One turn moves every row onto another: examples first, then more rows asked
mogum: [-1.23 -3.19  1.15 -0.44  1.57  0.65  1.66  2.19  1.58 -1.53  1.10 -0.36
  1.46  1.29  0.56  0.80 -0.13 -0.06  2.42]
kepu: [-0.73 -2.39 -1.73  1.44  2.85  0.61  2.76  2.40  1.01 -0.02  1.14  0.18
  0.19  0.16  1.20  1.07 -0.19  0.29  1.11]
tiv: [-1.80 -1.21  0.65  1.71  0.85  1.16 -0.89 -0.42  0.01 -2.36 -0.25  0.71
 -1.31 -0.82  0.82  0.77 -0.80  1.52  1.35]
Sig: [-1.23  0.08  0.33  1.63  1.54  1.23  3.66  0.97 -0.59 -1.24  0.21 -2.18
  2.45 -1.10  0.55  2.93  1.60 -0.27  1.13]
tal: [-2.49  0.93  0.17  1.31  2.76  1.97  0.10 -0.74  0.23  0.21  0.36 -0.05
  0.59  0.84  0.67 -0.51  0.48 -0.44  0.93]
gemo: [-0.85 -1.09 -0.64  2.09  0.83  1.98  2.15  0.43  1.48 -1.16  0.17 -0.42
  1.11 -2.67  3.11 -0.26  0.07  0.71 -0.27]
peke: [-0.77  0.64  0.12 -1.14  0.80  0.77  1.86  1.95 -0.64 -1.16 -0.57 -3.01
  0.42  1.99  1.75  0.61  0.69  0.38 -0.12]
Sego: [-2.44 -1.30  1.04  0.02  0.72  0.57  1.82  0.38 -1.54 -2.29 -0.69 -0.39
  1.50  0.11  0.84  0.71 -0.33 -0.18 -2.38]
defad: [ 0.00 -0.69 -0.55  0.51  1.37  0.37  1.51 -0.72 -2.83 -2.07  0.29 -0.30
  2.52  1.26  1.17  1.90 -0.35  0.14 -1.76]
Nodof: [-0.11  0.26 -0.71  0.54  1.77  0.45  1.16 -0.77  1.54 -2.27 -0.43 -1.53
 -0.91  2.99  0.63  1.19  0.13 -0.23  0.03]
nula: [-1.26 -0.29  0.21 -0.03  2.04  1.75  1.45  1.93  0.50 -4.39 -0.99 -1.29
  1.66 -2.12  1.60  1.34  0.96  1.38 -0.21]
dizo: [-0.17  0.11  0.17  0.80  0.19  2.30 -1.32  1.09  0.24 -0.81  0.56  0.91
  1.33  0.62  2.08  2.16 -2.06 -0.61  0.73]
somir: [-0.71  0.02  0.15  0.00  1.97  1.75  4.30  1.64 -2.02 -0.49  0.60  0.24
  0.66 -0.33  2.24  0.76 -1.11 -0.84  0.52]
Fiti: [-1.16 -3.70  0.15  0.85  0.81  0.28  1.01  0.78  2.12 -1.35 -0.76 -1.35
  0.31  0.44  1.11  1.15  0.23 -0.13 -0.73]
Fega: [-1.25 -0.67  1.89  0.69  1.55 -1.03  2.57  0.55  0.77 -1.27 -0.01  0.75
  0.02 -0.79 -0.60  1.69 -0.90  2.00  1.53]
bez: [-0.54  0.37 -1.87  1.70  1.13  2.17  0.90  0.14  0.62 -2.22 -0.88  0.04
  2.05  0.66  3.45  1.22 -1.57 -0.81  0.97]
Nutof: [-2.12 -0.99  0.92  1.47  2.28  0.35  1.53 -0.91 -0.92 -2.03  0.47 -1.65
  0.40 -0.65 -1.51  1.21 -0.55  0.33  2.55]
riv: [-1.28 -1.12  1.35  1.24  0.86 -1.55  2.43  0.17  0.92 -1.74 -0.07  0.58
  0.50 -0.51 -0.68  2.29 -1.96  0.87  1.63]
met: [ 0.38  0.83  0.63  1.38  0.16  0.50  1.30 -1.37  2.59 -1.35  0.83  1.12
  0.17  0.91  1.31  0.09  0.35  0.86 -0.84]
Lekat: [-2.24 -3.04  0.37  0.15  1.95  0.11  1.28  1.92  1.45 -1.43  1.62  0.09
  1.99  1.37  0.13  1.07  0.48  0.31  1.54]
Banu: [-1.26 -0.80 -1.79  3.08  0.67  1.75  2.65  0.63  0.92 -1.90 -1.58  0.54
  2.02  0.00  2.27  1.55  1.07 -0.03  0.17]
mefid: [ 0.95 -0.94  1.09  1.50  2.03  0.85  0.73 -0.84 -2.44 -1.41  2.14 -1.10
  0.94  1.28  0.71  1.67  0.47  0.72 -0.11]
nutos: [-0.96  1.60 -0.23  1.85  0.44  0.23  2.33  1.61 -1.14 -4.48  1.03 -0.34
  0.51 -0.35  0.27  1.43 -0.25  1.35  1.25]
Sev: [-0.85  0.73  2.22  1.97 -0.80  0.47  2.32 -0.16 -0.48 -3.46  1.24 -2.32
  0.78 -0.41  0.97  0.97  0.41  0.99  0.98]
Tuf: [-0.30  1.89  0.10  0.74  0.63  0.45  0.80  1.05  0.72 -0.01 -0.44 -2.54
  0.96 -0.70  1.07  2.16 -0.11 -1.43  0.58]
Beb: [-1.18 -3.32  0.22  0.71  2.33  1.40  2.77  0.99 -0.72 -1.69 -0.81  0.32
 -0.42  0.75  0.59  0.35  1.22 -1.15  0.77]
Vegul: [ 0.91 -0.41  0.03  0.46  2.55  1.26  0.47 -0.20 -1.53 -4.51  0.98 -0.31
  0.12  0.83  0.74  0.50 -1.30 -0.14  0.88]
Dotu: [-0.89 -0.35  2.41  0.91  1.93  1.61  3.00  0.84 -0.64 -3.74  1.71 -0.53
  2.21 -0.34  1.60  0.36  1.22 -1.33  1.03]
maz: [-0.80 -0.80  0.24  3.09  0.59  1.28  0.82 -0.40 -0.98 -0.35  0.93  0.27
 -0.81  0.15  0.63  2.65 -0.60  0.30  2.53]
saro: [-1.43  0.13 -0.30  1.87  1.85  1.58  0.45 -0.76  0.38  0.10  0.34 -0.73
  2.14 -0.53  3.35  0.10  0.71  1.70 -0.41]
guku: [ 1.79 -1.01 -0.04  1.14  1.42  0.58  1.26  1.74  2.07 -1.38  0.25  0.09
  1.32  1.43  1.01  0.88  2.19 -0.28 -0.69]
lugar: [-0.89 -0.61  1.36  0.97  1.52  1.37  1.84  1.70 -1.06 -4.20  1.67  0.74
  2.90  0.16  1.50  1.58  1.38 -0.04 -0.03]
suk: [ 0.45  1.20 -0.93  1.78  0.34  0.64  2.09 -0.58  2.05 -1.67  1.81  1.61
  0.49  0.67  1.07  0.56 -1.21 -0.66  0.03]
Saf: [-1.28  0.80 -1.36 -0.69  0.80  0.29  1.39  2.24 -1.06 -1.56  1.71 -2.99
  1.38  0.13  0.76  0.92 -0.38 -0.38 -0.54]
nopom: [ 0.72 -0.13 -1.11  0.55  1.66  0.41  0.58  0.55  1.04 -0.58  3.16 -1.77
 -0.10  0.29  1.41  1.63 -1.35  1.47 -0.34]
kolup: [-1.00  2.47 -0.96  0.12  1.69  0.00 -0.31  2.12  0.76 -1.05 -0.84 -1.03
  0.62 -0.74  0.70  1.36  0.38  0.72 -0.05]
Lelut: [ 0.75 -0.72 -1.07  1.20  2.12  0.18  1.46  1.19  2.25 -1.53  1.73 -0.75
  1.12 -0.12  0.59 -0.50  0.83 -2.04 -0.16]
mipe: [ 0.11 -1.47  1.28  0.75  0.90  0.87  0.64  1.53 -1.11 -2.37  0.18 -0.30
  0.18 -0.16 -0.19  3.25 -1.04  2.51  1.85]
Bapo: [ 0.78  0.04  0.30 -0.74  3.00  1.49  2.40 -0.51 -1.70 -2.07  0.29 -1.14
  0.68 -0.48  2.30 -0.63 -1.27  0.10  0.26]
nubup: [-0.65 -3.98 -0.32  0.45  1.02  1.04  1.75  1.76 -0.96 -1.30  1.30  0.20
  0.73 -1.36  0.92  1.26  0.00 -0.10 -0.72]

maz turns into nubup
mefid turns into gemo
Sig turns into nopom
Where do these go?
suk turns into lugar
kolup turns into peke
dizo turns into Sego
mipe turns into Fiti
bez turns into defad
guku turns into Sev
mogum turns into riv

